In the data rows, 500 means zero.
Some points, one per row:
[426 477 463 419 437 427 499 367 493 330 485 414 477 448 370 447 456 390 492 305 506 489 429 399 382 502 411 397 357 437 466 488]
[532 435 476 513 387 456 430 425 447 506 435 477 424 473 564 472 382 467 440 535 399 418 476 453 507 428 458 476 488 492 395 495]
[492 482 493 492 450 425 471 394 457 458 449 510 475 473 498 463 455 511 487 462 470 435 493 466 474 512 457 485 430 493 574 515]
[626 604 547 582 569 602 498 555 504 691 540 661 614 574 730 548 584 690 583 804 575 608 602 598 723 533 601 625 571 583 619 632]
[580 558 570 579 629 623 576 826 588 719 552 579 549 610 658 589 548 590 592 662 536 640 582 640 621 497 626 646 828 585 513 579]
[428 566 505 433 518 462 512 337 510 360 566 492 582 468 423 481 544 536 550 355 587 527 509 456 450 583 441 441 368 464 666 599]
[433 428 431 451 412 357 460 353 457 360 434 436 430 439 359 422 457 441 424 340 449 443 447 430 372 503 419 406 338 442 509 408]
[486 420 449 474 367 385 429 398 436 421 389 442 380 438 461 447 341 407 417 418 355 372 451 433 427 434 432 428 443 459 392 428]
[487 583 551 509 667 399 520 397 472 464 500 666 624 472 412 445 682 701 526 481 641 456 596 559 486 706 554 633 401 497 999 575]
[462 435 528 469 407 631 626 877 575 548 601 336 432 501 396 640 517 308 497 425 454 631 449 424 394 475 491 527 758 439 291 343]
[483 498 462 505 616 350 457 363 457 424 432 588 535 459 381 424 643 563 436 431 608 428 530 543 463 572 515 523 394 501 757 438]
[522 448 480 527 484 433 461 514 478 511 426 523 439 481 497 481 400 469 440 551 424 429 498 507 477 460 488 502 510 495 510 441]
[454 631 564 453 614 496 596 355 517 400 615 559 653 517 469 484 634 655 588 415 668 537 558 516 537 653 491 557 396 490 854 701]
[454 405 448 454 361 386 444 401 431 414 386 418 358 418 417 449 344 362 398 343 358 369 423 409 391 434 417 409 410 442 408 386]
[436 475 491 459 394 610 536 565 530 443 576 363 447 507 448 544 417 402 519 426 456 497 412 402 391 481 443 422 454 459 315 488]
[439 449 451 431 406 394 469 362 464 349 438 421 431 435 387 434 410 372 456 317 451 431 422 404 381 465 407 395 371 436 420 451]
[570 471 506 511 410 534 463 493 472 574 497 500 501 515 667 523 428 459 492 582 429 545 506 508 627 400 493 507 604 500 294 538]
[458 455 441 478 461 357 450 359 447 392 427 484 453 446 375 428 508 471 413 383 488 431 474 467 404 511 433 442 342 472 547 407]
Then 16 other points, each followed by its number:
[640 569 556 611 545 585 489 499 494 682 582 661 603 604 752 537 627 707 546 875 613 597 619 624 703 488 523 614 494 613 488 624] 0
[466 389 440 461 348 365 411 380 413 393 361 401 366 421 447 415 318 320 411 345 345 356 416 411 413 392 414 387 456 432 277 407] 1
[455 409 448 453 385 376 470 432 446 383 431 395 349 439 354 454 381 374 381 344 379 424 425 399 366 441 394 409 381 442 381 348] 2
[444 380 423 438 339 337 405 351 402 363 337 372 346 396 381 405 300 270 393 243 319 320 377 385 366 392 398 343 397 406 277 356] 3
[453 620 498 468 715 569 505 361 546 437 560 565 715 516 463 501 766 607 580 464 714 538 550 571 589 622 577 514 442 500 716 581] 4
[447 422 437 473 405 353 461 372 438 375 406 430 371 419 335 429 409 409 374 335 399 387 439 424 371 465 419 426 342 455 495 342] 5
[453 382 424 460 356 359 424 405 423 397 346 376 370 401 439 427 300 281 415 295 340 355 413 408 398 397 428 394 510 399 304 385] 6
[608 446 536 548 491 554 495 648 518 657 498 520 503 548 693 517 409 533 488 717 465 537 546 580 607 436 521 582 698 534 371 553] 7
[639 596 565 563 461 628 503 595 499 709 570 585 582 580 825 553 478 618 592 803 471 663 562 558 745 444 567 604 676 556 391 634] 8
[468 462 445 503 531 333 434 352 424 398 414 531 501 432 368 414 548 512 431 411 549 402 488 504 447 535 470 484 350 508 659 436] 9
[738 679 615 651 543 735 538 686 536 868 635 729 656 684 981 628 562 845 664 999 573 738 665 649 889 501 649 722 691 657 541 767] 10
[451 548 530 451 461 725 625 622 636 474 679 347 514 565 453 608 524 450 580 478 502 639 426 411 436 499 523 448 550 476 298 525] 11
[502 452 465 515 442 395 432 351 422 442 419 496 451 474 474 440 491 474 418 480 488 404 480 501 469 459 433 443 349 497 421 438] 12
[455 545 524 464 437 693 589 613 585 475 666 384 512 556 490 604 444 495 588 525 514 581 450 412 454 518 462 458 486 487 370 578] 13
[549 436 575 523 514 736 708 999 680 721 716 380 521 542 545 755 587 348 575 520 538 809 539 466 536 506 531 665 999 460 342 430] 14
[449 511 491 483 478 607 550 554 538 447 608 415 504 518 411 547 527 486 532 484 545 534 449 445 419 527 466 457 425 488 444 504] 15
Which two of these numbered points are nearest to each point below by angle, seen from the average point of the first points? Their numbers follow each, nearest first.
[399 362 419 436 338 365 440 360 421 350 352 341 324 380 313 421 313 212 389 160 314 345 363 384 327 395 402 327 385 390 241 328] > 3 2
[443 378 449 459 384 407 485 526 469 435 414 343 370 406 376 471 333 239 427 223 347 475 410 418 375 408 432 395 574 388 262 323] > 6 3
[426 415 433 440 368 396 482 404 468 364 444 385 363 431 327 449 385 359 395 294 387 418 410 390 353 472 395 380 347 432 409 369] > 2 5
[491 436 496 482 460 466 493 536 502 502 470 478 440 470 490 487 417 451 466 465 437 479 489 482 463 473 475 482 506 494 464 468] > 6 1
[473 464 444 502 536 342 444 351 438 402 423 539 498 436 355 420 553 530 433 426 538 415 498 504 451 546 478 494 357 505 699 431] > 9 5
[423 375 409 450 348 349 428 420 425 376 351 335 332 367 347 425 308 237 393 210 311 363 390 401 348 397 425 383 469 382 306 307] > 6 3
[478 490 464 510 651 365 440 395 461 423 424 604 508 465 348 438 580 552 440 429 533 400 534 550 475 565 539 505 383 503 783 394] > 9 4
[467 575 489 489 718 496 480 377 518 435 522 596 653 504 420 482 719 608 541 464 665 494 561 575 558 611 579 519 427 506 781 518] > 4 9
[491 465 466 509 503 385 427 416 446 467 407 528 465 462 433 456 483 469 405 486 467 411 493 505 450 470 490 483 403 506 538 412] > 12 9
[403 369 411 432 342 357 435 351 427 350 342 352 326 376 311 416 312 230 382 165 306 351 373 390 327 406 406 342 395 384 296 317] > 3 2
[632 556 547 600 558 508 476 512 497 661 508 682 564 556 684 518 594 735 510 827 593 532 631 595 628 542 535 637 476 624 717 566] > 0 10
[489 447 517 497 454 566 560 719 536 543 537 422 451 494 449 577 507 389 480 485 463 559 479 478 440 475 490 526 655 472 379 395] > 14 11
